What is the hidden score of each row? Scores go from 0 to 20, and 10 is about the middle. The score is a weighted sum of the row's numbers plus the product of two more (or one squared), each taken from its middle value.
[ 38. -17. -36. -10.  51. -59.  22. -14.  10. -33.  -6.  31.  44. -41.  13. -14.  18. -22. -14.   0. -10.  26. -34.
 -40.] >> 15
[ 48. -15.  -4. -10.  50. -41.  15. -22.  21. -25.  -4.  33.  39. -41.   7.  10. -16.  -5. -11.   6.  -7.   5. -55.
 -28.] >> 10
[  4.  24.  -5.  19. -17.   1.   4.  -2.  15.   0. -20.  24.  17. -38.  -1.   5.   0.  -4.   5.  21.  16. -24. -43.
  10.] >> 11
[-32.  33.   4.  42. -26.  10.   8.   3.  10.  15.   2.  -9.  38. -16.  19.  -7. -11.   1.   7.  34. -12. -29. -10.
  13.] >> 10
[  4.  16.   2.  18. -12.  29.  31.  14. -26. -13. -40.   9.   2. -28.  25.  12. -19.  32.   6.  -1.   1. -28. -27.
  34.] >> 11
[  6.   2.  39.  45.  -8. -11.   3.  -5.  -5.  42.  -7. -39.  13. -46. -15.  17.  -5. -42. -12.  30.  13.  10.  -9.
  26.] >> 7
[ 12. -16.  35.  26.   8.   2.   0.   4.  -8.  -6. -41.  20.   2. -36.  28.  40.  -7.  29. -36.  -3.  -7. -27. -19.
  27.] >> 9
[ 15. -61.  43.   9.  61. -15.  -6.  41. -34.  -2.   3.  17.  42. -40.  20.  18. -11.  55. -36. -12. -15.  -6. -47.
 -21.] >> 7
[  7. -28.  41.  10.   6. -15.  10.  27. -23.  10. -11. -30.  -2. -32.  11.  20. -17.  28. -25.  28. -15.  22.   1.
  18.] >> 6
[-19.  -6.  32. -23.  13.  -3.   7.  31. -38. -11. -13.  -9.  -1.  -6.  29.  10.   4.  30.  -1.   2. -21. -28.  16.
  13.] >> 6
[-21. -11.  42. -36.  28. -21.  15.   6. -19. -20.  12. -36.  14.  12.  10. -25.  13.  14. -10.  -7. -31.  24.  38.
 -24.] >> 5
[-40.  11.  19. -45.  10.  -7.  11.  33. -65. -44. -15.  -1. -10.  22.  57. -13.  23.  51.  22.  -8. -26. -33.  38.
  -8.] >> 12
[ -9.  21.   5. -19. -11.  -9.   4.   6. -27. -27.  -8.  -7. -18.   1.  15.   0.  17.  15.  19.  -2. -54.  11.  32.
 -25.] >> 12
[ 14.  24.   3. -30.   7.   6.  23.  11.  -4. -26. -23. -10. -19.  -1.   4.  11.  15.  16.  15. -16. -21.  -5.  24.
 -13.] >> 6
[ 18.  -8.  42.  10.   4. -15.  -6. -15.  30.  -7.  14. -21.  -4. -27. -36.  32.  12.   7. -29.  -2. -21.  16. -33.
 -29.] >> 8
[-17.  51.  12.  53. -57.   1. -33.  -1.  14.  26.  -6. -26. -40. -24. -31.  43.  10.   4.  -1.  37. -30.  -8.  21.
 -13.] >> 15
[-16.  38.  21. -12.   9. -12. -31.  -5.  34. -12.   6. -13.  48.   0.  -7. -30.  51.  -4.  18. -15. -30.  30.  19.
 -57.] >> 17
[ 13.   9.  -9.  -9.   4.   0.  10. -11.  28.  -8. -22.   5.  14.  -6. -19.  37.  31.   9.   6. -12. -32.  -6. -22.
 -42.] >> 4
[ 18.  17.  24.   5.  17.  10. -14.   7.   8. -29. -18.   3.   8. -22.  -8.   6.   5.  -4.  41. -25.   7. -12. -22.
 -23.] >> 14
[-10.  23.   5.  24.  13.  46. -15. -10.   6. -31. -29.   7.  21.   0.  -2.  -6.   6.  20.  32. -13.   2. -47. -23.
  -2.] >> 7
[ 28.  25.  -9.  26.  20.  16.  -2.  -6.  11. -11. -37.  -8.  13. -10.  -6.   7. -28. -30.  32.  -6.   6.  15.  -8.
 -27.] >> 6
[ 10.  51. -16.  50. -20.   1. -10. -10.  25.  32. -44. -29.  -6. -34. -20.  34. -23. -28.  19.  18.  -1.  35.  27.
  -4.] >> 10
[-29.  36.  19.  29.   8.  46. -14. -20.  14.  21. -21. -11.  14.  -9.   1.  -5.  11. -15.  24. -12.  10. -11.  11.
  14.] >> 4
[-50.  29.  41.  58.  -5.  44. -41. -41.  -5.  28.  12. -37.   9.   4.  -3.  -1.  22.  -5.  20. -18.  11. -34.  13.
  15.] >> 12
[ 13.  -5.   7.  -7.  28.  24.   2.  -5. -30. -16. -53.  25. -10.  -9.  45.   1.   5.  19.   8. -31.   9. -17.  -3.
  -5.] >> 8
[-52.  38.  27.  17.  -3.  24. -24. -15. -19.  25.  -7. -11. -15.   1.  38. -16.  15. -17.  39.   1.   2. -14.  52.
  -1.] >> 10
[-19. -16.  21.  11.  31.  13. -31. -25. -24.  -8.  10.  -2.   9.  -7.  20.   7.  38.  12. -12. -42.  -7. -21. -11.
 -16.] >> 13
[-28. -24.  39.   1.  37.   6. -15. -32. -29. -28. -10.  19.  20.   5.  11.  -1.  29.  28.  -7. -61.  12. -41. -10.
  11.] >> 14
[ 18. -12.  14.   7.  16. -30. -24. -16.   3.  21.   6.  20.  -2. -28. -20.   5.  28. -16. -16. -14.  -3.  42.  13.
 -39.] >> 10
[-41.  56.   1.  13.  -8.   2. -39. -12.  -9.   7.  10.  21.  -1.  10.  23. -27.  26.  -3.  27.   5. -21.   7.  74.
   0.] >> 13
[ -7.   4.  18.   8.  25.  13. -18. -32.   1.  -8.  -9.  15.   3.  -7.  -8.   1.  38.  -8. -15. -16.   7.  -6.   2.
   1.] >> 8
[ 59. -25. -33.  -3.  17. -49. -12.   1.   1.  -9. -26.  12. -26. -39.   5.  20.  -2. -45. -17. -20. -11.  45.   1.
 -25.] >> 15
[ -4.  24.   8.  47.   3.  15. -25. -11.  26.  20.   6.  22.   0. -19.  -5.  25.  40.   9. -43.  18. -27. -11.  23.
   2.] >> 6
[-23.  23.  28.  32.  21.   5. -13. -35.  -8.   4.  -6.  -3.  11. -14. -12.   1.  29.  -3.  -3.  -4.  13. -13.  34.
  -6.] >> 13
[-17.   1.  25.  11.  21.  -5.  -5. -41.  -7.   4.   1.  -2.  14.   5.   5.  14.  34.  17. -16.  -4.  -2. -18.  -7.
 -13.] >> 14
[  7.  22.  15.  24. -12. -25. -16. -24.   0.  23.   6. -28.  -5. -41. -25.   9.  19. -55.  -4.  11.  -9.  48.  11.
 -32.] >> 12
[-46.  53.  -2.   3. -29.   3. -21. -16.  -8.  16.  -2.  18.  -7.  -8.  21. -16.  49.  -2.  11.   9. -35.  -4.  50.
 -16.] >> 12
[ -9.  30.  -7.  10.  -7. -19. -16. -23.  13.  29. -29.  -5. -38. -14.  -1.  13.  30. -53.   3.  -2.  -9.  27.  29.
  -9.] >> 12
[ -8. -27.  53.  22.  35. -37. -24. -38.  35.  17.  20.   5.  -5. -34. -24.  19.  43.   1. -52. -44. -10.  19. -45.
 -25.] >> 19
[-28.  13.   5.  -2.  18.   0.  -6. -13.   6.  -8.   3.  10.   6.  -4.  21. -14.  13. -16.  18.   3.   8. -11.  17.
 -10.] >> 9
[  5.   4. -10.  16. -50. -32. -19.  -7.  13.  12. -15.  -3. -35. -24.  13.  -3. -11. -47.  -3.  12. -23.  21.  20.
 -31.] >> 15
[-15.   7.  -1.  11.  -5. -16. -47.  -8.  -4.  -2.  19.  30.  18. -23.  14. -22.  16.   9. -11.  25. -23.  -7.  17.
 -30.] >> 11
[  9. -15.  31.  36.   4. -13. -10. -36.   3. -12. -18.   6.   0. -16.   0.  31. -10. -28. -28.  11.  28. -12. -19.
  11.] >> 15
[-15. -11.   8.  36.   1.  -3. -25. -16. -14.  -5.   2.  46.  10. -19.  11.  13.  27.   8. -33.  10. -16. -30.  -3.
  15.] >> 12
[-21.   0.  10.  29.  29.  -8. -46. -30. -20.  -4.  28.  27.  36. -26.   7.   7.  44.  14. -34.   4. -25. -33.  -8.
 -11.] >> 15
[ 24. -19. -13.  -6.  83. -60.  -7. -54.  29.   3.  25.  26.  48. -41.  -4. -28.  41. -35. -13.  -6.  -9.  36.   1.
 -37.] >> 10
[  4.   6.  19.  24.  14.  12.  11. -37.  11.   3. -24.   0. -47. -29.  -7.  42.  35.  -2. -48.  -7.   1. -23. -10.
  40.] >> 15
[  0.  -9. -17.  -4.  34. -10. -13. -21.  25.  20. -15.  39.   8. -46.  14.  20.  33.  19. -31.  14. -15.  12. -13.
  -7.] >> 7
[-21. -10.  38.  -5.  39.   0.  -2. -33.  33. -10.  10.  32.  21. -22.   5. -18.  53.   2. -23. -32.  22. -21. -28.
  16.] >> 13
[-44.  24.   3.  11.  -8.   2. -22.  -1.  16.  29.   3. -17. -11. -23.   8.  -7.  31.   7. -17.  11. -22.  -1.  25.
   5.] >> 10
[-13. -30.  11. -19.  26. -27. -13. -20.   7.   0.  -3.   0. -31. -40.   7.  11.   7.  -5. -17.   5.  -6.  11.  -3.
   8.] >> 13
[-24. -15.  21. -30.  30.  11.   5. -18. -10. -15.  -4.  10. -16. -18.  34.  -8.  36.  20.  -5. -27.  14. -23. -13.
  19.] >> 11
[-32. -46.  55.  -3.  13.   7.  -6. -32.   3.  -5.   5.  10. -26. -19.  -7.  29.  27.  14. -50. -13.  10. -13. -36.
  19.] >> 10
[-33. -22.  13. -24.  -2. -22. -24.  -8.  -7. -14.  -8.  22. -43. -28.  14.   1.  27.   0. -28.  -7.  -6. -12.   7.
   7.] >> 15
[-17.   0. -11.  -6. -24. -26.  -9.   1.   6.  -6.   0.   2. -48. -24.  10.  -2.   7. -38. -17.  28.  13.  15.  34.
  21.] >> 13
[-34.   1.  14.   9. -23. -20. -13.  -7.   3. -26. -11.  29. -30.  -6.  -2.   7.   9.  -3. -19.  16. -16. -43.   8.
  17.] >> 15
[ 22. -26.  -8.   7.  -5. -48. -24.  11.  22. -16.  -6.  39. -44. -47. -23.  41.  -5. -25. -47.  19. -10.  17.  -2.
   2.] >> 13
[-12.  -2.  -5. -11.   3. -31. -11.  -6.  -1. -17.  14.   5.  15. -18.  12. -22.   0. -40.  -2.  18.  -8.  -5.  26.
  17.] >> 10
[ -3.  -3.  -4. -15.   0. -47.  14. -34.   3. -44. -15.  28.  -9. -17.  14.  -8.  13. -16.  -7.  11.   3. -18.  -1.
  18.] >> 17
[  2.  -3. -20. -14.  11. -35.  -1. -14.   9. -22.  -8.  43.  -4. -36.  20.   0.  13.   0. -26.  13. -25. -18.   1.
   5.] >> 14
[-24.   6.  -8. -21.  27. -31.   1. -18.  -1. -53.   1.  31.  30. -12.  25. -31.  19. -17.  -2.   6. -22. -24.   0.
  19.] >> 16
[-23.  11. -21. -17.   8. -38. -18. -21.  17.  -1.   8.  50.  22. -43.  16.   4.  49.  17. -31.   7. -27. -20. -18.
  -9.] >> 16
[-44.  54. -17.   0. -43. -23.   3. -17.  24.  11.  -5.  27.   0. -21.  16. -27.  19. -14.  12.  39.  -5. -19.  16.
  12.] >> 15
[ -8.  25. -17. -15. -31.  -8.  21.  18. -11.  -8. -39.  31. -17. -32.  35.  16.  -5.   5.  18.  31.   3. -25.   3.
  39.] >> 10
[ -8.  -8.  30.  17. -29. -10.  -2.   5.  -3.  -5. -21.   3.  -2. -38.   8.  31. -35.  -4. -17.  41.  -9. -25. -15.
  47.] >> 9
[-36.   6.  31.  31. -35.  13. -23.  21.   4. -12.  -2.  20. -17. -27.  11.  36. -21.  21. -32.  43.  -6. -39.   1.
  62.] >> 9
[  8. -48.  33. -21.  46. -30.   2.  23. -31. -31.  13.  26.  33. -26.  25.  -5.  -2.  46. -19.  12. -16. -14. -23.
  12.] >> 8
[ 13. -28.  21. -13.  18. -44.  35. -18.  -4. -17.  -1. -37. -16. -26.  -1. -21. -24. -27.  -7.  22.  25.  33.   2.
  -2.] >> 14
[ 37. -48.  27. -23.  16. -30.  11.  28. -14. -21. -26.  27. -29. -30.   7.  44.  12.  34. -57.  -2. -46.  23. -37.
  -3.] >> 10
[-22.  19.  19.  -9. -19. -19.  30.  24.  -3. -37. -17.  -6. -31.   5.   8.  -6.  -6.  22.  -6.   8. -10. -18.  18.
  42.] >> 17
[ 42. -29.   1. -19.  -9. -32.  27.  50. -24.  -4. -21.  12. -45. -50. -10.  54. -21.  12. -50.  28. -41.  29. -15.
  11.] >> 7
[ 24.  24. -14. -37.  15. -17.  33.  40.   9. -20. -26.  12. -14. -20.  -3.   0. -10.  10. -10.  35. -31. -14.  35.
  11.] >> 1
[  0.  18.  37.  10.  10. -10.  17.   7.  20. -18.   9. -37.   0. -21. -50.  23.  -3.  15. -25.  16. -13.  12.  -7.
  23.] >> 8
[-15.  13.  46.  16.  -4.  14.   3.  25.  19. -30.  -9. -29. -11. -20. -23.  52.  -8.  53. -43.  22.  -9. -45. -42.
  52.] >> 9
[ -2.  -8.  58.  18.  56.   3.  13.  -5.  49. -30.  31. -32.   9.  -6. -40.   2.  -6.  34.  -5.   3.   1.   3. -11.
  46.] >> 7
[ -2.  33.  33. -20.   3. -11.  24.  17.  23.   7.   0. -39.  -7.  -9. -33.   4.  11.   3.   9.   1. -25.  38.   1.
  -1.] >> 12
[-24.  37.  15. -46.   1.   3.   4.   9.  28.   0.   4. -44. -27. -16.  -8. -19.  19.  13.  28.  -4. -38.  24.  45.
   2.] >> 5
[-30.  26.  15. -41. -19.   0.   6.  24.   5.  -6.  -6. -38. -30.  10.  -8. -25.   9.   9.  33. -21.  -1.  -3.   1.
   8.] >> 19
[ -4.  23.  16. -39. -21.   3.  12.  14.  18.  -9.  -6. -42. -38.  -7. -37.  15. -14.   7.  17.   2. -13.   7.  -5.
 -15.] >> 5
[-35.  52. -21. -28. -65. -14. -12.  32.  10.  31.   7. -55. -31.   0.   2.  -9. -25. -38.  58.  38. -17.  21.  57.
 -58.] >> 8
[ 24.  -6. -21. -15. -46. -23.   8.  17.  39. -11. -13. -15. -40. -15. -25.  18. -45. -42.  26.  16. -12.  25.   2.
 -33.] >> 6
[  0.  -4. -27.  14. -53.   1. -31.   7.  38.   0. -22.  14. -54. -28. -20.  55. -13.   3. -10.  27. -14.  -2. -15.
 -30.] >> 11
[-26.  40. -22.   5. -36.  27. -22.  13.  17. -37.  21.   2.  18.  15.  -8. -46. -29. -26.  58.  15.  20. -24.  46.
   2.] >> 9
[ 36. -24.  -4.  36.   9. -15. -24. -25.  37. -11.  24. -20.  20. -26. -42.   6. -31. -30.  -5.  -6.  19.   7. -21.
  -8.] >> 10
[ -1.  29. -26.  53. -31. -13. -27. -13.  39.  14. -23.  10. -10.  -8. -16.  11. -16. -48.  11.  11.   4.  -5.   7.
  -6.] >> 14
[  7.  -9. -18.   9. -11.   8.   9.  -4.  -9. -17. -29.  18.   2.  -1.   7.  -1. -26.  -2.  28.  -8.  25. -24.  -4.
  10.] >> 9
[ 62. -10. -27.  29.   9. -38.  -4.  12.  10.  16.  11.  12.  19. -32. -12. -11. -34. -39.   6.  25. -16.  45.  18.
 -26.] >> 8
[-28.  30.  13.  47. -17.  39.   4. -18. -14. -16. -30. -12.   3.  20.   1. -27. -12. -23.  33.  15.  36. -38.  15.
  42.] >> 9
[ -3.  -2.   0.  21.  27.   0.  -4.   5. -19.  -7.   8.  23.  13.  -2.   1.   8.   9.  24. -11.  -6.  -2. -22.  -7.
   5.] >> 12
[ 10.  -1. -22. -13.   5. -11.  12.  25. -47.  -5. -18.  24.  17.   0.  36.  -6. -10.  18.   9.  11. -19.   0.  19.
  -5.] >> 9
[ 28. -52.  14.  10.  24. -22.  10.   9. -27.   5.   9.   0.  23.  -9.  18.  10. -11.  -9. -12.   4.   2.  26.   7.
  -2.] >> 5
[-29.   9.  22.  28.  20.   3. -10.   9. -19.  18.  17.  -1.  21.   1.  11.  -8.  26.  21. -19.   8. -15.   6.  21.
  16.] >> 11
[ 26. -31.  24. -10. -17.  -4.  19.  21. -31.  -1. -24. -11. -14.  -4. -10.  18.  10.  20. -26.  -6. -24.   2. -10.
  10.] >> 8
[ -8. -12.  48. -30.  22.  24.  34.   7. -39. -45. -13. -21.  11.  29.  19. -12.   4.  33.  17. -52.   7. -35.  10.
   5.] >> 9
[ 23. -16.  -2. -46.  31.  12.  30.   9. -39. -40. -32.   9.  20.  18.  51. -18.  20.  29.  19. -34. -11. -14.  -9.
 -44.] >> 7
[ 28. -12.  -5. -33.  31.  -2.  13.   0. -13. -28.  -5.  -7.   3.  -5.  10. -20.  34.  27.   6. -28. -31.   9. -34.
 -36.] >> 16
[ -4.  -3.  21.   1.  25.  23.   1. -15.   2. -20.   1. -12.  -4.   0. -13.   6.  14.  19.  -2. -41.   0. -23. -32.
 -12.] >> 11
[  4.  30. -11.  22.  -3.  20.  -2.   2.  -5.  11. -39.  -2. -14. -14.  -4.  17.  26.  32.   1.  -6. -19. -12.  -3.
  -4.] >> 10
[-13.  14.  -4.  -6.  27.  13. -11.   0.   0. -39.  -8.   4.  48.  -2.  12. -39. -12.  24.  46. -33. -16. -15.  18.
 -24.] >> 11
[  2.  22.  26.  44. -20.  35. -15.  -5.  12.  15.  -8. -23. -22. -23. -37.  43.   3.  -8.  -2.  -6. -10.   8. -20.
   5.] >> 9
[-14.  20.   0.  10.  -7.   8. -41.   1.  18.  19.  13. -18.  19.  -6.  -6.   5.  51.  24.  33.  10. -15.  12.   8.
 -35.] >> 6
[ 13. -16.  11.  17.  30.  -3. -40. -12.   4.   1.   6. -18.  34. -13. -10.  -2.  14.  16.  -3. -30.  11.  -8. -16.
 -21.] >> 10
[-29.  27.  -2.  18. -19.  22. -42.  14.   1.  15. -31.  19.  -5.   3.   3.   1.  11.  11.  34.  -2.  -3. -17.  14.
 -24.] >> 7
[ 20.   4.  12.  18.   4.  18. -27.   0.   6.  31. -23.  18. -14. -26.  -7.  25.  22.   5. -14. -15. -23.  13. -22.
 -40.] >> 6
[-15.  -1.  20.  53.  28.   5. -52. -53.  42.  30.  39. -31.  31. -15. -48.  18.  23. -15. -15.  -9.   0.  22.   4.
   0.] >> 8
[-16.   4.  29.  12.  22.  50. -15. -28. -19. -15. -21.   1.  11.  23.  12.  -4.  -5.  25.  18. -44.  16. -36. -17.
  18.] >> 9
[ 21.  -8. -19. -13.   0.  -9. -18.   4. -26.  22. -19.  13. -31.  11.  10.   3.  14. -15.  12. -17.  -2.  14.  33.
 -30.] >> 8
[-18.   3.  33.  23.  18.  18. -30. -42.   4.  23.   8. -13.   4.   2.  -5.   7.  29. -19. -13. -22.   7. -11.  -3.
  -5.] >> 9
[-37.  13.  30.  27.  -2.  10. -35. -37. -12.  20.   7. -14.  -4.   9.  -9.  -2.  24.  -7.  17.  -6.  17. -16.  34.
   3.] >> 12
[-11. -35.   9.   4.  35.  18. -10. -32. -12. -18.  -3.  11. -14.  14.  13. -21.  18.  -3. -12. -38.  30. -17. -15.
  -9.] >> 12
[ 21.  17.   9.  63. -26. -13. -11. -16.  24.  34. -16. -26. -57. -17. -44.  51. -11. -44. -39.  13.   9.  28.  23.
  -5.] >> 18
[ 25.  -5.   8.  37.  -9. -12.  -5.  -7. -28.  14. -13.  -2. -20. -20. -19.  45. -18. -13. -34.  -1.  12.  25.   9.
  -7.] >> 16
[-13.  16.   2.  19.   4.  21. -20. -18. -14.   6.  13.   9. -12.  18.  -7.  -4.  15.   1.   0.  -1.  -7. -10.  24.
  12.] >> 10
[ -4.   6. -18.   0.  -6.  -3.  -8. -10. -46. -25.  -7.  31.  -1.  30.  31. -21.  14.  20.   1. -10. -14. -12.  17.
  -2.] >> 18
[ 19. -21.  26.  21.  19. -18.  -3.   4.  -7.   8.  19.  -9.   2.   5. -23.  23.  -5. -20. -30. -11. -13.  31.  -1.
 -15.] >> 11
[ 25.  -9.  -3.   8.  -6. -13.  21.   4. -20. -10. -34.   3. -14.   9.  -5.  13.  -4.   2. -12.  -5. -11.   2.  18.
   2.] >> 9
[  0. -32.  34.  23.   4.  -4.   7.  -5. -42. -11.  -6.  -8.   9.  14.  -3.  29.   1.  20. -32.  -8. -13.  -3.  -1.
  -7.] >> 10
[ 24. -21.   9. -13.  10. -11.  14.  46. -50. -48.  -6.   2.  29.   7.  22.  -8. -22.  29.  23.   9.   3.  -1.  15.
 -20.] >> 7
[ 36.  -2. -13.   5.  -7. -16.  32.  25. -15. -10. -32. -10. -12.  17. -16.  17. -23.  -5.  11.   4.  -3.  21.  33.
 -26.] >> 6
[-34.  41.  26.  26.  -4.  42.  10.   7. -23. -10.  -1. -10.  10.  22.  -6.   7.  40.  13.  13.  -7. -15. -25.   5.
  -4.] >> 12
[ 29.   3.  -1. -15.  27.  -1.  23.   9. -10.  -3. -31.   9.  28.  -9.  -4.  28.  28.  22.  -3. -12. -41.  25. -19.
 -56.] >> 4
[ 30.  16. -14. -13. -10. -20.  69.  21. -22.  -2. -40. -49.  -3.   1.   4. -12.  10. -39.  61.  -7.  -2.  31.  26.
 -27.] >> 13
[ -6.  18.  22.  26.   6.  41.  22. -10.   9. -15. -32. -14.   6. -13. -17.  36.  21.  12.  25. -40.  -3. -47. -27.
 -10.] >> 7
[-17.  42.  -2.  23.  21.  21.  -5.  -5.   9.   4. -27.  12.  24.   1.   0.  13.  47.  43.  12. -22. -29. -21. -28.
 -23.] >> 15
